Where one turn sends some rows of the set: a few examples, then the rows asked
Z398: 7, 6, 3, 10, -21, 2, 19, -37, -12, 4, 5, 11, -4, -1
Z367: 9, 9, -17, 5, 0, -11, 7, -6, -4, -12, 23, 10, -22, -9
Z958: 14, 8, -2, -14, -18, 12, 10, -30, 1, -10, 4, 2, -19, 6
Z833: 2, 9, 28, -4, -18, -8, 14, -17, 17, 0, 14, 10, -11, 2
Z235: 9, 10, -2, -5, -6, -4, -6, -12, -11, 1, 15, 26, -21, 20
Z838: -3, 28, 1, -12, -6, 6, 8, -13, -5, 8, 7, 12, 6, -9
Z887: -3, 20, -4, -20, -2, 4, 4, -13, -11, 12, 7, 15, -3, -4
Z403: 8, 11, 10, 8, -13, -10, 24, -12, 10, -15, 19, 1, -18, -13
Z73: 11, 5, 21, -5, -12, -11, 5, -15, -5, 8, 16, 19, -25, 16
Z792: -3, 9, 21, -1, -15, 5, 1, -14, 10, 4, 9, 23, 1, 10
Z148: 3, 16, -8, -14, 2, 6, 4, -7, -15, 9, 10, 10, -7, -14
Z948: 1, -10, -7, 13, -10, -9, 9, -14, 0, -2, 33, 0, 2, 2
Z625: 9, 1, -9, 0, -8, -13, -5, -12, 2, -1, 37, 1, -6, 15
Z46: -3, 7, 5, 10, -9, -2, 13, -9, 18, -10, 16, 8, 0, -19
Z979: 25, 11, 2, -13, -9, -3, -10, -21, 10, 2, 19, -3, -18, -9
Z696: 0, -7, 4, 9, -16, 10, 11, -15, 5, -9, 24, 1, 6, 13
Z895: 3, 24, -3, -6, -1, 8, 8, -7, -9, 5, 11, 7, 3, -19
Z106: 18, 10, 7, 12, -13, -13, -2, -27, -2, 16, 21, 6, -3, -15
Z328: 17, 8, 3, 7, -7, -13, 14, -11, -13, -6, 21, 10, -33, 1
Z869: 8, 3, 2, -4, -14, 5, -3, -13, 6, -8, 27, 2, -2, 26

Z46 turns into Z792
Z895 turns into Z838
Where do these go?
Z398 turns into Z958
Z833 turns into Z73
Z625 turns into Z948

Where one turn sends some rows of the set: a few examples, then the rows asked
Z655: -2, -10, -10, 9, 11, -7, 9, 19, 18, -1, -7, -7, 3, 3, 7, -6, -1, -4, 12, 20, -44, 6, -4, 12, 14, 2, -37
Z787: -18, 5, -7, 0, 0, -3, 9, -24, 24, 8, 0, 8, -11, 11, 6, 10, -5, 9, 11, 15, -8, -16, -6, 16, -1, 8, -10
Z25: 0, -5, -2, 12, 17, 1, 8, 19, 16, 0, -8, -1, 3, 2, 2, -11, -5, -6, 14, 19, -45, 6, -12, 16, 15, 4, -34
Z202: -17, 6, -6, -4, -1, -10, 5, -19, 26, 8, -1, 10, -12, 9, 6, 10, -7, 10, 10, 14, -7, -19, -6, 15, -2, 11, -8
Z221: 1, -5, -9, 12, 15, -1, 6, 16, 13, 0, -11, -1, -3, 0, 3, -6, 3, -5, 13, 21, -43, 8, -6, 8, 15, 0, -38
Z325: -9, 11, 2, 6, -2, -7, -5, -17, 15, 0, -8, 14, -6, 17, 18, 20, -10, 5, 0, 9, -20, -2, 4, 9, -1, 15, -6
Z321: -13, 11, 5, 5, -9, -2, -1, -25, 13, 7, -13, 8, -6, 1, 11, 20, -5, 8, -1, 8, -22, -8, 4, 7, 1, 19, -14
Z466: 3, 24, -2, 7, 21, -4, -3, 11, 11, 12, -5, -13, 2, -14, 2, -12, -2, 3, 10, 0, -19, 0, -2, -3, -14, -17, -16
Z397: 2, 19, -6, 6, 18, -2, 5, 16, 13, 12, -1, -9, -2, -13, 3, 0, 1, 2, 15, 5, -26, 1, 1, -10, -13, -22, -20
Z720: -8, 4, -6, 0, 5, -5, -2, 31, 12, 1, 1, -17, 10, -3, 9, -16, -18, 14, 4, 4, -10, 15, -4, 2, 4, 9, -5
Z29: -13, 2, -9, 1, 0, 8, 0, -21, 17, 5, -1, 9, -12, 12, 4, 7, -5, 12, 6, 13, -10, -14, -13, 16, -1, 16, -1
Z86: -12, -4, 8, 18, 13, 6, 4, -2, 1, 9, 23, -4, 9, -22, -4, -8, -10, 2, 14, 16, -34, 13, -3, 8, 6, -5, -20
Z95: -13, 2, -7, -2, 1, 6, 0, -20, 16, 6, -2, 9, -14, 10, 4, 6, -6, 13, 8, 11, -11, -13, -12, 18, -3, 18, 3
Z388: -12, 7, 3, 2, 10, 2, 6, 26, 13, 8, -6, -20, 11, 0, 8, -17, -23, 15, 2, 0, -11, 15, -6, 1, 4, 7, -8
Z512: -1, 19, -10, 3, 16, -5, -1, 15, 17, 16, -8, -14, -2, -14, -1, -8, 1, 3, 17, 4, -21, -1, 1, -10, -14, -17, -21
Z383: -3, 22, -8, 2, 20, -2, -1, 14, 14, 13, 0, -8, -4, -14, 1, -8, 2, 5, 12, 5, -19, 5, 1, -9, -13, -20, -14
Z737: -10, 8, -5, -6, 7, -1, 4, 32, 19, 1, -6, -17, 7, -1, 7, -16, -15, 16, 2, 3, -13, 15, -5, 3, 10, 8, -9
Z212: -2, 19, -3, 9, 23, -4, 2, 16, 13, 13, -11, -10, -2, -8, 6, -11, -4, 5, 11, 6, -19, 1, -3, -9, -15, -20, -19
Z265: -12, -8, 6, 20, 9, 4, -3, -1, -6, 6, 20, -9, 9, -18, 2, -13, -9, 6, 12, 16, -29, 14, -3, 12, 10, 0, -21
Z378: 1, -8, -5, 11, 19, -2, 6, 12, 14, 6, -7, -6, -1, 3, 1, -10, -3, -5, 15, 17, -43, 2, -8, 13, 12, 1, -42
Z323: -13, 13, 6, 4, -7, 0, -1, -24, 11, 8, -13, 8, -8, 3, 12, 18, -7, 9, 4, 6, -22, -6, 5, 8, -1, 19, -10
Z549: -17, 7, -5, -3, 1, -6, 10, -21, 24, 8, -2, 8, -12, 9, 6, 10, -6, 8, 14, 14, -9, -17, -4, 18, -3, 10, -6
Z715: -5, 7, 0, -1, 13, -6, 5, 29, 15, -3, -5, -21, 11, 1, 5, -14, -20, 15, 1, -1, -13, 10, -2, 4, 6, 6, -10
Z16: -8, 8, -1, 0, 2, 4, 4, 34, 12, 2, -1, -17, 12, -4, 12, -13, -17, 14, 1, 2, -15, 13, -8, 7, 11, 10, -7
Z732: -14, -5, 3, 15, 4, 6, 2, 0, -4, 9, 20, -7, 8, -20, 2, -9, -6, 1, 9, 16, -28, 22, 2, 7, 13, 1, -21
Z606: -9, 7, 2, 4, -2, -7, -2, -16, 11, 0, -10, 14, -8, 15, 20, 19, -9, 4, 2, 9, -20, -2, 4, 12, -4, 18, -7
Z390: 1, -9, -10, 13, 16, -4, 7, 25, 14, 1, -12, -5, -1, 2, 8, -4, -1, 1, 17, 22, -39, 4, -11, 10, 15, 1, -32
Z564: -12, 2, -8, -2, 0, 5, -4, -20, 17, 7, -2, 8, -13, 7, 3, 6, -6, 13, 6, 11, -10, -16, -12, 13, -4, 19, 0
Z157: -9, -5, -1, 16, 3, 9, -5, -3, -3, 12, 19, -9, 9, -24, 2, -9, -2, 2, 9, 14, -34, 16, -2, 8, 5, -1, -19
Z624: -8, 4, 1, 5, -3, -8, -4, -18, 11, 0, -7, 14, -6, 14, 19, 18, -8, 2, -3, 10, -20, -3, 3, 11, -3, 19, -8
Z627: -14, 16, 6, 5, -6, 1, -4, -24, 17, 6, -11, 8, -5, 5, 12, 20, -8, 9, 2, 7, -21, -5, 4, 7, 1, 17, -11
Z550: -10, -3, 2, 15, 7, 9, 1, 1, -2, 18, 21, -11, 8, -23, 2, -5, -8, 2, 13, 13, -26, 15, -3, 5, 10, -3, -17

Z787 turns into Z627
Z720 turns into Z655
Where do these go?
Z86 turns into Z388
Z466 turns into Z265
Z737 turns into Z221
Z16 turns into Z390
Z624 turns into Z202
Z606 turns into Z549

